(in the rows, 128 means zero)
The rows of Z fall into 3 groups, and each row is roughly a mix of its group's hidden directions.
Z:
[[116 160 103 121 123  93 110 160 150 114]
 [151 181 146 134 104 148 117 139 144 134]
 [156 139 106 111 181 115 109 140 126 123]
 [126 146  94 101 147  86 117 150 121 113]
 [119 134 125 143 137 131 130 177 176 131]
 [ 82 169 122 131 146 139 123 143 133 153]
 [131 132 111  85 114 156 156 105 105 145]
 [151 133 129 119 117 180 147 109 149 105]
 [139  76 134 133 172 125 128 119 112 131]
 [139 144 127 116 114 169 157 111 158 100]
 [169  88 114 122 105 108 107 128 147 126]
 [125 183 128 123  87 141 121 137 142 127]
 [185 102 120 114 125 102 125 125 127 112]
 [129 137 116 146 122 146 153 164 176 119]
 [136 112 109 102 119 158 179 117 113 131]
 [119 109 143 153 154 109 120 168 158 111]
 [131  79 147 136 155 140 143 156 147 120]
 [115 111 134 148 139  74 107 140 104 126]
 [122  72 125 126 158 106 133 116 106 129]
 [133  73 125 123 161 103 127 112 119 137]
 [132 118 119 160 120 104 107 173 140 101]
 [ 93 173 140 145 159 142 115 128 139 141]
 [155 102  85 140 125 108 120 106 121 100]
 [119  88 135 124  94 142 143 139  99 158]
 [141 131 133 120 130 173 165 104 151 109]
 [109  70 122 126 145 121 148 119 113 146]
 [ 95 134 129 160  84 136 144 106 119 142]
 [116 158 116  86 147 128 118 107  94 141]
 [128 102  84 142  90 106 130 114 127 112]
 [118 101 145 155 125 170 161 109 137 137]
 [119 145 109 139 123  87  98 138  94 150]
 [127  92 155 148 119 158 150  96 129 145]
 [114 150 108 119 127 105  91 173 133 118]
 [121 119 117 147 119  78 107 142  92 138]
 [131 108 146 173 134 110 128 146 157  99]
 [116  98 158 131  84 121 125 148 138 155]
 [127  79 124 138 170  99 131 127 124 121]
 [129  83 120 132 169  98 131 116 122 113]
 [127  90 148 144 125 170 141 112 134 158]
 [152 160 120 113 135 102  84 148 141 121]
 [120 124 123 149 124  75 101 138  98 123]
 [ 75 160 121 132 138 150 142 135 114 144]
 [122  85 132 128  80 121 146 137 109 141]
 [ 97 117 111 112  79 131 154 143 122 142]
 [ 88 169 140 136 165 143 130 135 122 135]
 [154  96  89 134 106  97 108 124 140 123]
 [122 100 159 141 104 160 144 108 116 156]
 [146 131 114 112 182 117 112 138 136  96]
 [147 177 136 122 113 157 120 155 137 148]
 [117 151 115  87 110 121 121 105  96 154]
 [110 106 150 142  78 145 140 121 119 154]
 [117 119 154 122  76 140 157 130 118 149]
 [126 124 139 168 137 111 106 164 162 118]
 [121 113 147 150 163 137 144 153 171 126]
 [141 182 136 117  97 138 106 146 125 134]
 [ 85 165 158 129 150 140 132 144 139 130]
 [135 174 139 114  89 135 100 139 114 130]
 [146 177 137 105  92 137 114 122 117 137]
 [177  89 122 119 105 119 137 117 112 120]
 [126 124 135 162 137 110 100 171 157 119]
 [119 105 134 154 155 109 140 168 152 107]
 [119  72 127 142 162 113 126 118 118 114]
 [124  87 138 141 134 172 146  99 129 139]
 [119 157 112 114 119  89  95 156 124 110]
 [156  86 116 135  84 119 125 110 132 121]
 [119  69 130 144 159 110 123 121 126 122]
 [136 174 135 107  89 150 125 128 113 143]
 [139 186 142 129  96 147 122 138 129 123]
 [118 161  98 108 126  86 120 148 133 109]
 [119 125 109 145 123  79 128 130  85 138]
 [135 151 105 128 149  88 113 142 155  98]
 [127  81 121 141 176 113 139 126 126 116]
 [ 75 154 141 140 127 151 131 136 126 157]
 [170 154 110 137 165 124 112 102 124 123]
 [ 80 169 141 124 138 150 136 140 138 140]
 [112 130 115 144 154  84 108 156 105 139]
 [ 96 115 161 146  82 136 134 129 137 145]
 [168  89 119 132 100 102 114 120 140 117]
 [111 138 122  70 108 119 132 110 104 135]
 [167 100 115 115 115 105 122 122 149  91]
 [131 123 132 156 167 151 135 160 163 137]
 [127 126 128 167 115 100 106 166 153 117]
 [121 156  99  86 115 141 142 115 104 150]
 [127  80 121 130 164  91 120 125 123 122]
 [166  80 122 133  97 113 121 116 126 123]
 [111 121 134 147 144  70 114 132 105 117]
 [172  99 128 141 120 100 115 109 138  99]
 [ 97 131 135 134  81 144 156 124 113 153]
 [174 110  95 135 141  98 114 117 114 121]
 [110 122 130 143 140  74 102 144 106 138]
 [118 124 131 156 135 105 118 175 163 114]
 [132 126 122  96 136 160 168  95 110 131]
 [120 121 124 154 122  75 103 136  99 134]
 [122 133 150 130  70 116 157 121 140 121]
 [127 111 148 154 134 120  98 167 164 129]
 [135 187 127 126  98 139 120 133 147 116]
 [ 88 152 153 139 117 151 152 128 107 152]
 [ 67 148 111 131 142 137 123 147 135 135]
 [125 168 139 130  87 161 108 140 138 134]
 [112 143  95 118 145  88 127 163 136 111]
 [176 103 117 140 134  97 115 111 124 105]
 [146 138 131 108 110 181 141 105 149 123]
 [123 122 127 152 120  76 101 128  97 122]
 [114 173 128 137  91 156 125 146 148 124]
 [130 184 130 117  88 133 117 142 132 132]
 [ 82 158 141 141 148 164 132 120 127 130]
 [173 102 100  98 145 130 108 137 131 131]
 [169  89 123 132 125  94 118 124 128 102]
 [114 136 128 153 136  85  98 162 139 114]
 [117 133 115 139 124  82  95 148  99 146]
 [124  76 113 128 171 118 144 123 129 133]
 [145 129 133 116 131 187 150 113 151 132]
 [130 183 138 131  96 128 111 155 131 121]
 [125 182 134 131  85 138 127 133 143 122]]
Here is one row of each group, with its name. Which group are the others in?
[110 124 117 139 143  77 110 155 103 136] : <80>
[ 94 141 176 145 145 152 117 133 138 141] : <27>
[132  76 128 143 170 117 137 113 130 120] : <113>

[122 125 152 154 143 110  87 156 158 128] : <80>
[128  93 146 147 161 131 145 153 153 102] : <80>
[112 130 113 132  71 121 162 120 115 134] : <27>
[ 92  87 111 140 125 135 155 117 155 138] : <113>
[132 156 104 121 149  86 118 149 136  97] : <113>
[135 168 102 110 134  91 113 141 140 104] : <113>
[115 113 147 147 166 120 127 163 164 126] : <80>
[153 161 123 123 179 121 110 125 142 115] : <27>
[122 157 123  90 152 142 128  91 101 128] : <80>
[132 134  98 140 176 110 102 123 133 101] : <27>
[113  72 128 149 156 113 128 117 130 112] : <113>
